Rotation paths and how fast each direction turns (degrees each step):
Each turn is a multiple of 5 degrees from 10 to 175, or 0.
Each row of a path follows its step; steps can be skipped.
Path 1:
step 0: |  -1 | -24 |   2 |  22 | -20 | -10 |  14 | -34 | -14 | -45 |  33 | -16 |   7 |  11 |   6 |  43 | -29 | -20 |  12 | -21 | -14 | -14 |  -2 |  -8 |  -4 | -13 | -54 |  41 |   7 |   5 |  -6 | -12 | -12 |   0 |  27 |  10 |  -2 |  17 |  -3 |  25 |  18 |  -5 | -22 |  -1 |  14 |  -1 |  -2 | -23 |  22 |  25 |  -3 |   7 | -21 |  -2 | -10 | -24 | -19 |   5 |  21 |  34 |  23 |  17 | -28 |  21 |   1 |  -8 |
step 1: |  -7 |  34 |  18 |  -1 | -22 | -14 | -13 | -36 |  -3 |  -6 |  -8 |   5 |  -7 |  30 | -16 | -10 |  37 | -11 | -31 |  24 | -14 |  -7 |   9 | -18 |  -7 | -11 | -21 |  34 |  26 |  14 |  27 | -19 | -14 | -43 |  42 | -36 |  -9 |  11 |  12 |   4 |  -9 |  13 | -19 | -16 |  27 |  28 |   7 |  11 | -21 |  14 |   1 |  -7 |  14 | -15 | -30 |  -8 |  -3 |  10 |  -2 |  -2 | -18 |  32 | -24 |  17 |  -5 | -14 |
step 3: |   1 | -20 |  15 |  -4 |  -4 | -33 |   8 | -46 | -31 | -25 |  13 |  -2 |  14 |  12 |  14 |  13 |   1 |  17 | -31 |  12 | -47 |   8 | -26 |  30 |  24 |   8 | -50 |   8 |  23 |  16 | -10 |  22 |   7 |   5 |  37 |  -7 | -29 | -23 |   7 |  17 |  12 |   9 |  -2 |   6 |   1 |  -2 | -20 |   8 |  24 |   6 | -14 | -32 |  35 |  13 | -29 |  -2 |  -9 |  -5 | -11 |   4 |   8 |  30 |   1 |   3 |   7 |   5 |
step 5: |   8 | -13 |  25 |   9 |  28 | -14 |   6 | -64 |   1 | -25 |  -3 | -19 | -19 | -24 |  -6 |   3 |   3 |  -3 |  -6 |   6 | -13 |   2 |  16 | -39 |   5 |  21 | -24 |  37 |  17 |  -3 |  30 |  -6 | -13 |   9 |   3 |  -6 | -43 |  24 |  -7 |  29 |  11 |  20 |   4 | -14 |  19 |  -2 |  14 |  -9 |  32 |  -7 | -24 |   7 |   4 |  13 |   6 |  -5 |  -5 |  39 |  40 |  22 |   5 |  29 |   8 |  14 | -12 |   8 |
step 6: |  -4 |  -7 |   9 | -20 |  13 |  11 | -11 | -26 |   2 |   5 |  19 |   4 |   5 |  40 | -16 |  14 |  -4 |  27 | -38 |  13 |   4 | -20 |  23 |  -3 |  22 | -45 | -23 |  17 |  22 |  14 |  24 |  11 |   6 |  12 |  36 | -23 |  -7 |  14 |  36 |  48 |   1 |  -4 |  -6 |  -9 |   4 | -19 |   1 |  25 |  -8 |  25 | -12 |  -1 |  33 |   4 |  -6 |   0 |  12 |  -8 |  -1 |  13 |  22 |  31 | -22 |   2 | -24 | -40 |
step 9: |   8 |   7 |   9 |  -6 |   2 | -11 |  -6 | -41 |   6 |  -1 |  -6 |   2 | -10 |  13 | -10 |   1 |   7 |  -5 |   4 |  15 | -31 |  -1 |   1 |  -8 |  -7 | -32 | -20 | -10 |  24 |  10 |  10 |  29 | -34 |  10 |   2 | -58 | -12 |   4 |  -2 |  -7 |  10 |  39 |  -8 | -47 |  44 | -37 | -14 | -16 | -11 |  20 |  -6 |  20 |  22 | -24 | -19 | -29 |   0 |   9 |  -1 |  -9 |  -6 |  17 |   5 |  13 |   4 | -43 |
step 11: |  -1 |  17 | -20 | -38 |   3 | -25 | -35 | -42 |  -5 |   8 |  17 |  15 | -21 |   5 |   1 |  31 | -17 |   1 | -19 |   6 | -24 |  -8 |   1 |  -7 |  19 |  16 | -23 |  29 |   8 |  -2 |  -2 | -25 | -14 | -15 |  31 |  -9 |  -7 |   2 |  36 |  17 |   6 |   7 |   6 |  -9 |  -1 | -31 | -31 |  11 |  -2 |  47 |  -8 | -36 |   8 |  16 | -32 |  -5 |  -1 |   6 |  22 |  -5 | -10 |  41 | -22 |   8 |  25 | -10 |
step 15: |  28 | -16 |   9 |  -6 |   3 |  23 |  23 | -40 |   3 | -12 |  19 |  -3 | -32 | -12 | -18 |  13 |   5 | -16 | -23 |  37 | -20 |   6 |   1 |  -8 |  31 |  20 |  -2 |  38 | -15 |  10 | -14 |   6 |  -7 |  15 |  -7 | -16 | -22 |  14 | -10 |  21 |   5 | -11 | -18 | -20 | -19 | -15 | -22 |  -2 |  -9 |  -1 | -24 |  11 |   6 | -21 |   6 | -51 |   5 |   6 |  39 | -20 | -11 |  13 | -30 |  48 |   2 |  20 |
step 16: | -11 |  -8 | -10 |   4 |  23 | -14 |   2 | -73 |  13 |   0 |  21 |  -5 | -17 | -13 | -19 |   3 | -26 |   9 |  -5 |  -6 | -15 | -29 |  -4 |  12 |  -1 | -20 | -35 |  25 |   7 |   4 |  11 |   5 | -40 | -23 |   9 |  -3 |   9 |   7 |   3 |  13 | -10 | -19 | -34 |   7 |   4 | -35 |  -7 |   2 |  21 |  13 |  -1 |   9 |  31 | -34 |  -5 |  -7 |   6 |   0 |   7 |  16 |  -5 |  35 | -11 | -29 |  22 | -41 |
step 17: |  19 |  -1 | -17 |  -3 |  -9 |   6 | -26 | -38 |   7 |  14 | -12 |   6 |  10 |  18 | -20 |  -5 |  33 | -16 |   0 |   1 |  37 |   8 | -17 |  -7 |  11 |  -8 | -15 |  10 |  34 |  16 |   5 |  37 |  -5 | -18 |  25 | -37 | -14 |  -8 |   4 |   6 |   6 |  21 | -10 | -20 | -10 | -28 |  19 | -33 |   9 |  12 |   3 |  13 |  24 |   9 | -18 | -31 |  28 | -29 |  24 |   7 | -34 |  33 | -16 |  38 |  -1 |   2 |
Speeds:
|  -5 |  -3 |   0 |   0 |  -5 |   1 |  -4 |   1 |   1 |   5 |  10 |  -2 |   0 |   5 |   6 |  -3 |   5 |  -6 |   9 |   1 | -11 |   5 |   0 |  -3 |  -7 |   6 |   4 |   0 |  10 |  -4 |   1 |  -2 | -12 |   1 |  10 |   8 |  -1 |   1 |  -2 |   1 |  -7 |   2 |   3 |  -2 |  -6 |   6 |  -7 |   3 |  -6 |   0 |  -8 |  -2 |  -4 |  -1 |  -4 |   0 |  -7 |  -9 |  -1 |  -2 |   5 |   2 |   3 |   2 |   0 |   0 | => 35
|  -1 |  -2 |   8 |   3 |  -6 |  -3 |   3 |   3 |  -5 |   6 |   0 |   7 |   1 |   0 |  -1 |   0 |   5 |   4 |   1 |  -9 | -10 |   6 |  -6 |   5 |   1 |   0 |   1 |   0 |   3 |   3 |   3 |  12 |   7 |   2 |  -2 |  -3 |  -3 |  -1 |   0 | -13 |   7 |   0 |  -4 |  -4 |   1 |  -7 |  -2 |  -2 |  -4 | -10 |  -4 |  -1 |   2 |   8 |   6 |   0 |  -6 |   3 |  -7 |  -1 |   7 |  -6 |   2 |   2 |  11 |   2 | => 70
|   2 |  -2 |   1 |   8 |  -4 |  -1 |  -5 |   2 |  11 |   4 |  -7 |  -7 |  -7 |   5 | -10 |   1 |  -1 |   0 |  -9 |   0 |  -1 |   1 |   3 |  -6 |  10 |   3 |  -2 |   0 |   5 |   8 |   7 |  -4 |   0 |   7 |  -1 |   3 |  -4 |   2 |   3 |   3 |   5 |  -3 |   7 |  -8 |   4 |   6 |   1 |   2 | -11 |   6 |   2 |   3 |  -6 |  -1 |   5 |  -3 |   0 |   1 | -10 |  -2 |   4 |   2 |   5 |  -5 |  -1 |   6 | => 85
|  -3 |   6 |  -6 |  12 |  -5 |  -7 |  -8 |  -9 |  -2 |   3 |  -3 |   6 |  -6 |   3 |   5 |  -4 |   4 |  -9 |   1 |  -6 |   7 |   0 |   5 |  -3 |   1 |   3 |  -2 |  -1 |   4 |  -4 |   0 |   4 |   7 |  -5 |   0 |   1 |   3 |   7 |   2 |   5 |   2 |  -2 | -11 |  -1 |  -5 |   5 |   1 |  -2 |   3 |  -3 |   0 | -11 |  -4 |  -1 |   5 |   6 |   0 |   1 |  -2 |  -8 | -10 |  -3 |  -2 |  -6 |   2 |  -1 | => 115
|   5 |  -3 |   3 |   4 |   2 |  -5 |  -2 |   1 |   1 |  -2 |   1 |   6 |   5 |   4 |   9 |   3 |  -2 |  -2 |   6 |   3 |  -8 |  -2 |   8 |   0 |  10 |  -6 |   5 |   4 |   3 |   0 |   4 |  -3 |   3 |  -1 |   4 |   1 |  -7 |  -3 |   7 |   2 |   7 |   5 |   3 |  -5 |   5 |   2 |  -3 |   4 |  -2 |  -2 |  -6 |  -4 |   3 |  -9 |  -6 |   3 |   6 |   7 |   3 |  15 |  -6 | -12 |   1 |  -1 |  -2 |   0 | => 10
|   0 |  -9 |  -1 |  -3 |   2 | -14 |  -4 |   4 |   1 |  -5 |  -6 |  -4 |  -1 |  -3 |   6 |   2 |   3 |   8 |   1 |   7 |  -1 |  -4 |  -1 |   1 |  -4 |   3 |   0 |  -4 |   4 |   1 |  -6 |  -7 |   4 |  -2 |  -3 |   1 | -12 |  -2 |   5 |  -8 |  -6 |   6 |  -5 |  -6 |  -1 |  -4 |   2 |  -6 |  -3 |   4 |   5 |  -9 |  -6 |   8 |  -7 |   6 |   3 |  -3 |  -4 |  -4 |  -5 |   7 |   4 |   0 |   2 |   2 | => 45
